In the data rows, the value 128 means zero.
What is the hidden score of each row? Scores go from 0 to 30, and 15 is about the middle. The score is a weighted sum of the row's numbers plus the product of two more (or one squared), each taken from its middle value.
[162  83 126 155 128 100 157 170 100  85 121 104 161 132  71 151 130 134
 131 122 105  91 107 154] -> 2
[122 107 136 128 128 102 133 155 109 138 150  98 154 119 126 112 162 123
 147 149 109 160 118 124] -> 10
[111 171  99 133 105 147  55  90 163 106 126  67 125 161 155 130 110 105
 152 115 112  71 165  69] -> 24
[ 88 139 121  90  89 126 137 163 113 141 117 115 130 182  90 125 179 135
 150 139  92  78  77 141] -> 14
[168  74 152 148 124  92 154  82 128 150 123  53 148 106 110 123 131  92
 149 158  88  81 100 158] -> 18
[134 143  71 179 139  91 146 121 106  94 142 120 131 152  89 115 139 131
 115 138 102  80  93 140] -> 14
[185 140  93 140 125  95 104  72 169 136  88 108 103 117 124 147 145 114
 131 155 134 134 147  98] -> 17
[ 99 170  95 122  88 146 111 103  68 122  71 103 101 136 114 193 125 201
 124 138 121  83 125 175] -> 11
[168 109 100 153 127 107  95  79 153 115 115 123 141 154 123 113 135 135
 115 176 120 141 112 105] -> 21
[ 92 143 218 148 149 103 158 127  84 136 136  82 100 121 117 121 142 195
 152 130  77  72 129 182] -> 18
[147 154  91 135  87 130 109 138 101 100 119  95 120 133  87 137 142 101
 128 150 105  71 117 106] -> 15
[194 111 134 175 152  94  95 123 119 124 125 113 150  96 105 135 131 131
 117 138 113 117  96 103] -> 20
[189 147 154 104 153 126 106 122 129 154 147 123  94  60 126 114  96 131
 135 172 133 127 160 127] -> 26
[ 98 146  91 165 152 140  61 113 158  94  98 146 132 174 172 101 103  48
 122  92 158 144 158  63] -> 11
[129 133 142 103 115 121 149 102 154 149 161 122 182 108 110 149 164 142
 133 147  94 119  74 133] -> 22
[141  99 126 143 136 104 152 153 110 145 119 123 138 138 109 105 150  75
 133 148  65 108  71 146] -> 10
[117  53 149 111  86  93 132 159 122 141 107 111 118 165 130 122 128 128
 150 140  46 111  79 136] -> 16
[187 110  98 185 186  31 172 137 121 157 173 132  95  70  75 124 158 121
 119 152  96 168  88 126] -> 11
[101 135 165  94 120 143 103 131  79 104 181 135 148  98 125 130 159 144
 129 129 114 144 124 122] -> 20
[ 63 114 119 148 139 142  83 140 148 101 109  96 118 128 193 114  82  85
 117 104 148 120 174  80] -> 14
[ 90 130 139 129 128 107 149 156  61 131 133 103 144 108 124 126 146 160
 134 162 114 143  82 183] -> 9
[102 143  97 128 175 158 104 106 145 120 164 126  93 115 162 110  63  63
 131  89 179  87 193  50] -> 13
[174 118 131 110  80 121 129 151 120 156 127 157 135 143 133 144 146 121
 168 138 122 163  86 142] -> 14
[164 121 107 153 116 144  45  86 139  84 144 106 122 111 111 135 132 105
 138 138 133 122 101  83] -> 24
[111 161 143 151 182 157  60 113 154 142 111 112  55 104 163 125  63 128
 124  89 176 133 194 160] -> 23
[ 91 139  66 144 165 155 116 110 174 116  94 138  87 170 190 124  93  87
 126  85 157  95 177  83] -> 8
[ 93 148  51  95 116 155 148 116 141 110 176 132 130 118 130 148 169  95
 129 152 129 122 124  98] -> 16
[224 133  79 150 151 123 144 116 128 134 110 107 126  83 108 136 123 160
 154 180 128 136 126 138] -> 13
[144 138 107 124  80 130 137 134 149 134 136 151 141 106 154 138 133  96
 146 141 154 158 120 120] -> 16
[144 178 118 137 137 101  75 116 115  95 134  86 135 129  89 138 143 108
 146 153 107 136 105 118] -> 17
[ 94 130 169  85 138 175 144 109 151 162 130 154 123 112 164 131 141 159
 135 119 121 140 118 167] -> 23
[142 110 187 130 151 109 137 124 102 112 119  24 102 128 106 119  85 162
 146 154  93 104 103 193] -> 20
[112 123 116  98 145 143 104  79 147  95  99 181 112 167 164 139 133 157
  97 113 175 116 161 135] -> 18
[ 95  91 104 130 107 158  87  91  64  61 118 116 127 102 141 150 125 142
 120 133  92 136 159 118] -> 14
[110 122 153 124  94 110 115 105  95 128 123 129 163 126 144 131 164 187
 140 147 121 150  76 184] -> 19
[ 74  88 148 117 114 170  73 102 115  99 136 139 144 144 139 120 122 147
 113  82 151 160 167  85] -> 19
[ 76 128 151  92  99 145  53 121 196 108 130 133 125 192 206 149 105 117
 116  71 125 129 156 106] -> 23
[127 145 119 149 188 148 156 160 173 177 190 199 122 121 113 104  97 161
 121  89 200 194 158 152] -> 15
[126 107  84 108 105  86 119 151 125  98 142  84 116 166 100 154 151  76
 139 190  82 119  86 120] -> 14
[123 115  98 110  89 112 115 133 122 112 122 135 154 141 115 107 190 138
 111 156 141 145 100  96] -> 16
[160 116 109 113 112 102 131 109 129 139 115 161 167 128 107 121 162 133
 135 136 162 127 141  81] -> 10
[138  94 126 117  66 105 150 151 130 150 125 124 160 117 123 121 176 146
 138 112  88  84  82 169] -> 19
[140 109 144 110 144 171  89 129 196 144 122 172 100 154 168 126 138  73
 163  86 142 135 136 108] -> 18
[141 169 122 138 219 113 183 126 188 182 108 149  77  85 129  96  91 161
 117 136 190 187 162 139] -> 14
[133 139 150 152 129 121 137 122 113 130 148 109 138 113 110 120 136 119
 131 177 117 134 104 130] -> 15
[174 148 183  92 144 119 149 119  96 133 149 123 160 111 126 131 152 168
 154 168 138 146 109 181] -> 18
[151 101 154 137 131  89 230 144 134 164 154 126 141  89 100 115 146  89
 162 159  68 108  87 134] -> 10
[156  63  97 189 165  72 147  99 124 133 151 112 133 124  67 105 137 133
 138 163  82 144  93 122] -> 14
[105 145 205 131 115 126 139 165 204 169  93 186 107 199 155 129 125  98
 111  98 158  90 143  94] -> 11
[141  85 100 190  88 180 122  95  98  97  92 149 120 129 135 139 129 107
 108 125 143 116 144 101] -> 9
[174 140 119 185 156  73 180 177 147 125 131 150 122  92  55  90 137 101
 124 150 150 190  95 133] -> 14
[ 98 154 187 100 125 139 192 129  93 142 122 134 117  88  96 146 157 166
 148 161 158 149 112 181] -> 9
[143 115  96 137 108 114  73 110 159 104 113 123 135 100 141 130  83  85
 147 104 133  83 159 101] -> 19
[129 137 140 185 168 112 141 165  49  64 113  96 132 136 108 115 129 129
 138 146  84  75 126 153] -> 4
[107  93 137 121  91 140  81 129 138  97 139 158 102 188 133 163 147  87
 125 116 117 111 125 108] -> 20
[118 155 183 107 118 158 133  98  89 132 143  98 139 118 142 112 164 217
 151 167 119 161 104 175] -> 27
[132 144 108 108 107 177 132 149 162 171 111 173 140 152 129  98 132  87
 113  92 114 136 137 115] -> 19
[154 137 159 129 153 118 160 137 134 141 134  70 127 133 114 152 137 172
 128 158 115 148 124 202] -> 15
[ 89 129 194  98 135  94  92 103  83  91 170 145 183 150 142 182 161 165
 115 174 110 150 101 181] -> 17
[112 173  97 151 122 115  74 172 114 109 137 161  96 149 153 178 106 129
 109 114 137 129 149  91] -> 7
[101 108 138 158  97 145 123 152 134 130 137 168 164 162 133 154 178 122
 132 149 111 124  85 146] -> 10
[115 153 138 139 132 114 162 125  83  91 119 101 130 146  90 113 132 155
 126 131  78  87  93 188] -> 16
[177 145 134 168 154  73 190 121 132 152 140 115 173 110  82 118 151 123
 156 146  72 119  92 151] -> 11
[143 125 102 188 178  77 157 131 136 100 152  82 124 119 111 148 155 136
 158 164  81 134  93 176] -> 7
[138 112  69 147 162  78 157 146  92 102 177  95 136 104  83 115 121 128
 130 162  88 115 108 153] -> 11
[133 150 134  93 116 148 142 124 174 139  78 102  91 125 113 135 122 103
 118 105 122 168 149 144] -> 17
[143 104 154 118 119 138 152 168 142 165  99 154 145 154 107 118 173 140
 129 137  67 128  87 131] -> 13
[122 157 198  93  83 118 147 133 178 149 133 172 149 137 139 127 158 156
 145 113 113 133 144 134] -> 24
[118 149 106 121 123 136 140 139 103 104 132 140 141 150  90 131 172 162
 109 122  93 135 116 146] -> 14
[105 129 177  55 115 160 140 165 146 157 168 154 134 122 168 109 114 150
 143  85 162 157 131 128] -> 19
[ 65 162 121  93 136 131  96 126 140 113  97 140  86 152 152 119  99 123
 121 112 125 119 167  91] -> 17
[134 155 110 120 135 112 140  97 100 130 134  99 113  62  96 132 130 120
 133 157 142 144 132  99] -> 14
[122  79 172 133 167  80 165 144 128 184 113 131 156 149  77 109 186 109
 148 144  89 123  96 141] -> 6
[ 91 117 123  90 113 172 108 107 131 106 122 147 137 124 139 152 141 105
 130  92 124 123 151  97] -> 14
[ 43 144 121 129 125 108 164 173  93 106 111  86 124 191  90 140 156 179
 101 147  65  82 105 141] -> 5
[ 95 170 152 147 152 143 170 119 106  99 159 155 112  96  94 121 133 184
 114 155 181 174 126 147] -> 16
[109 143 156 119 123 175 143 146 133 141  92 154 119 114 156 124  97 116
 128  82 133 153 165 126] -> 11
[ 84 121 119 173  88 149 131 129  48  88 119  30 120 165 100 138 134 175
 139 137 104  49 131 148] -> 8
[190 151 113 155 108 124 154 106 148 126 141 135  83 119 138 108  89 113
 142 115 180 108 148 106] -> 23
[153 152 120 159 176  89 165 133  87 121 149 122 128  54 120 127 131 141
 107 169 138 166 126 146] -> 11
[105 137 154 108 136 123 139  92 126 119 140 159 101 121 117 123 146 148
 119 120 162 181 167 156] -> 20
[160 115 139 124 119 101 159 137 134 152  91  99 115 145 120 107 146  78
 147 136  79  84  63 150] -> 13
[ 59 175 128  89  67 163  98 124  98 113 106 134 111 138 171 162 148 137
 113  75 165 153 147 124] -> 12
[151 111  93 124 147 126 145 111 107  91 133 126 151 112  96 141 149 103
 110 154 104 114  90 126] -> 12
[128 147 148 114  93 151 129 107 108 142 128 140 155 146 148 145 100  88
 120 136 151 155 126 122] -> 11
[137 135 126  94 128 137 105 102  79  95 152 133 128 143 141 163 137 177
 137 163 114 122 133 149] -> 16
[118 100 153 105 146 163  68  99 149  92 138 108 114 107 161  96  67 140
 153  91 156  82 175  62] -> 27
[128 135 119 133 129 107 109  91  75  97 131  82 124 113 115 136 147 176
 145 135 138 135 105 154] -> 15
[109 113 124 101 117 144 130 163 164 159 129 139 118 127 134 116 143  94
 131  95 117 107 153 128] -> 16
[ 99 122 104 172 198 190 162 106 167 144 149 117 128  96 163 121  37 125
 130  96 209 132 192 119] -> 12
[108 141 105 132 171 195 116 125 156 127 113 148 116 141 144  96  73 116
 102  84 179  85 173 130] -> 20
[136 138 163  83 107 171 154 129 115 125  96 140 110 125 155 121 159 141
 138  94 138 156 160 139] -> 13
[125 156 133 111  99 143 132 145 149 155 106 130  88 122 151 133  88 140
 146 124 140 139 181 146] -> 18
[109 131 163 133 110 126 147 140 141 167 162 111 151 126 148 119 176 114
 142 121 147 145 103 152] -> 15
[ 98 145  45 132 145 119  95 100 152 122 114 160 115 146 185 152  80  82
 107 107 175 110 146  79] -> 8
[ 96 133  97 167 161 120 183 126 103 160 130 109 107  69 114 138 137 119
 136 135 165 170  85 153] -> 1
[127 157 208  62  91  84 185 124 140 196  96 113 139 142 127 126 150 160
 173 156  79 107  74 198] -> 20
[145 151  94 175 172  73 142 141 178 151 157 181 120  80 102 113 134 111
 117 127 164 180 116 117] -> 17
[118  70 140 110 136 103 139 147 134 156 155  95 163 105  98 137 129 159
 159 155  85  92  95 142] -> 15
[169 161 134 129 134 121 148 117 143 137 170 139 115  94 139 145  99 139
 135 159 154 175 154 153] -> 18
[106 170 132  97  79 158  96 157  88 113 124 128 155 162  89 187 175 142
 112 137  89 116  99 196] -> 14
[135 122 128 109  97 127 111 151 169 159 120 178 161 129 159 136 146 122
 131 110 137 152 140 110] -> 14
[131  83 141 146 133 114 104 117 108  73 162 117 151 127 122 149 121 146
 117 143 111 124 134 114] -> 13
[169 159 148 182 182 119 161 104 118 142 124 163 124  57  90 105 130 146
 122 141 145 187 125 136] -> 15
[125 157 149 128 124  78 160 169 132 153 133 109 163  92  85 115 137 136
 155 140  79 127  92 178] -> 15
[ 97 112 108 166 166 100 186 136 112  89 132 122 143 156  88 112 118 132
 123 158  82 101  71 167] -> 10
[105 143 152  99 117 118 134 124 200 171 114 125 119 167 169 104  82  93
 110  89 131 115 181  83] -> 19
[123 137 157  97  92 119 154 118 107 149 128 159 120 127 104 135 171 137
 137 161 127 153 119 132] -> 18
[132 151 108 106  85 141  78 120 143  84 115 125  96 167 156 126  70 110
 118 107 146 106 172 105] -> 24
[ 97 171  88 187 154 140 109 130 171 119 135 175  98 147 153 136  78  87
  96  57 154  84 157 122] -> 15
[ 78 118 138 101 120 153  85 144 118  98  91 139 108 172 173 139 116 160
 107  76 169  99 171 126] -> 13
[102 103 123  67  67 175 117 139 114 115 108 138 152 139 126 151 133 133
 123  70 106 130 111 124] -> 15
[ 67 151 108 140 177 112 100 141 167 133 140 131 113 193 153 117  58  64
 115  93 179 138 194 106] -> 5
[ 66 141 129 116  83 100 132 152 119 108 135 129 129 153  92 173 176 137
 133 163 104 109  82 193] -> 21
[154  80  99 153 144  88 115 100 138 105 148 111 127 122  71 115 138 101
 132 154 120 151 116 106] -> 17
[115 140  74 110 151 147  94 125 192 157  79  99 102 126 173  87  79  61
 156  82 136 114 175  95] -> 18
[129 159 167 169 130 137 144 150  57  75  77  71  77 163 100 129 110 157
 124 153 109  80  86 169] -> 7
[114 118 156 117 126 189 145 115 171 147 138 121  97 120 163 121 116 124
 148  94 117 124 144 128] -> 20
[103 154  86 107  95 161  80 153 146 127 108 144 143 164 188 159  79 152
 128 100 125 106 143 140] -> 15
[ 94 126 173 113 117 143  91 102 122 112 147 114 163 113 128 164 128 148
 141 159 141 117 163 122] -> 18
[136 118  95 142 122 123 157 134 175 138 149 118 106 121 145 114  70  80
 136 125 153 109 207  83] -> 13
[ 98 145 161  94 126 124 165 114 119 142 102 104 154  82 110 135 171 163
 158 149 139 190 131 165] -> 12
[111 117  94 105 147  75 123  87 160 175 143 138 140 115 176 146  97  80
 126 133 168 130 136 102] -> 11
[154 139 135 108 101 198  89 123 164  87  80 135  81 163 147 143  96 117
 102 104 142  93 146 123] -> 24
[137 127 134 123 112 175 113 150 191 138  76 102  79 147 166 102  67  71
 151 103 149  77 178  46] -> 13
[195  90  98 187 154  56 152 124 116 123 114 108 153 123 106 116 140 105
 127 168 116 120  73 101] -> 5
[138 134 157 106 117 116 171 158  91 128 123 136 141 125 109 143 146 163
 136 136 102 162  87 193] -> 9
[131 118 167 140 103 167  71 131 104 102 130 130 151 127 130 133 145 171
 107 120 129 130 152 123] -> 24
[148 156 125 192 176  17 171 167 117 141 141 145 132  88 111 116 133 133
 136 130  90 118  90 132] -> 6
[112 111 159  49  98 153 153 111 155 134 156 145 137 111 162 147 153 148
 148 126 120 123 127 138] -> 22
[136 127  79 150 127 137  97  85 193 153 109  84  76 101 138 104  72  65
 120 118 168 113 155  96] -> 23
[176 123 141 198 182  80 178 164 123 135 125 146 128  49  88  92 137 144
 129 141 144 195 134 154] -> 7
[115  96 138 168 123 141 107 113  90  93 154 100 163  79 134 163 110 154
 137 144 108 129 147 126] -> 14
[172  79 115 143 115  90 106  92  93  62 121 112 168 119 107 152 153 129
 143 149 102  60 103 144] -> 13
[124 118 155  93 101 125 157 142  92 131 137 164 175 113 146 111 191 142
 138 146 104 167 111 161] -> 14
[102 146 124 151 165 121 124 122  61 135 130  98 124  48 137 121 130 193
 144 166 163 211 123 178] -> 15
[147 147 146 127 153 126 125 145 180 154 108 105 105  78 164  96  65  69
 135  89 158  72 169  58] -> 21
[120 127 125 120 166 137 105 149 189 120 126 118 124 122 159 126  93 162
 110  70 178  88 171 129] -> 24
[116 105 159  71  77 148 161 115 137 163  91 137 125 126 159 137 122 149
 131 108 131 138 129 154] -> 16
[118 181  94 136 145 128  98 140 138 125 126 138 161 146  53 135 150 125
 109 123 140 151 126 138] -> 14
[132 107 116 153  99 132  95 152 133 130 141 151 107 150 109 154 139  95
 104 157 126 136  96 118] -> 18
[126 134 129 171 132 156 100 142 155 109 100 155 141 150 145 126 143  96
 104 100 138 123 127  80] -> 12
[133 120 117 150 121 111 129 103 135 106 158 100 142 148  58 148 139 137
 119 170  84 103 101 134] -> 20
[173 160 138  90 127  76 129 137 121 148  85 118 154 141 103 137 181 117
 165 138 122 146 118 151] -> 8
[185  77 143 151 114  76 171 113 101 147 104  66 113 127 118 119 147 113
 182 174 105  75  64 156] -> 7
[174 116 112 147 118 103 179 157 133 156 136 124 119 139 105 129 180 126
 145 150  98 141  97 127] -> 8
[125 141 122 105  63 161  63 150 148 112 135 154 169 196 121 131 135 101
 114 105 102 120 155 117] -> 22
[152 120 176 106 139 154 144 145 167 175 115 149 131 136 178 102 105 128
 128  68 153 146 159 133] -> 20
[150 115 107 181 121 102 116  98  82 115 144  77 156  69 128 126 119 150
 147 168 120 101 134 151] -> 17
[164 134  81 106  91 122 187 166 130 153  95 135 121 132 128 118 155 141
 142 128 138 131 103 164] -> 11
[182 172  84 137  87 122 109 114 140 105 134  86 125  86 120 153 108  91
 122 137 138  98 122  95] -> 18
[132 105 105 100 129 100  84 120  88 123 163 108 153 115 133 128 153 146
 136 159 104 131  92 171] -> 21
[168  92  82 165 164 123 122 144  84 108 154 122 155 137 101 169 182 134
  92 108 120 150 115  95] -> 7
[ 83 125 109 142 100 188 106 121  98  95 117 130 119 171 160 134 113 140
 124  89 131 103 179 108] -> 10
[ 98  92 211 100 155  92 176 146 108 138 128  96 129 130 132 121 105 176
 142 141  71 110 105 168] -> 14
[140 108  93 135 124 148 141  95 170 145  80 110 100 104 169 136  66  71
 170 111 179  80 135  86] -> 7
[133 181 163 103 121 121 152 156 104 150  55 103 142 183 113 151 164 208
 117 161 126 151 115 218] -> 12
[ 93 161 125 108  97 114  94  95 123 112 162 135 112 121 159 170 125 130
 122 118 112 139 152 130] -> 21
[153 102 102  93 129 124 109  76 141 113 137 133 114 114 125  90 129  72
 122 107 132 159 158  92] -> 23
[177 147  96 166 153 121  81 130 108  94 115 117 154 145  95 150 178 119
 122 137  98 129 147 129] -> 13
[ 72 141 165 123 105 169 107 145 105  66 144 153 142 133 162 158 138 148
  98 110 124 153 147 129] -> 14
[132 133 124  79 108 114 136 140 120 125 135 129 126 171 128 145 188 126
 140 135 109 150 105 127] -> 10
[127 158 178 156 163  79 159  97 125 135 156 100 112 113 134 133 131 154
 136 153 127 122  84 215] -> 18
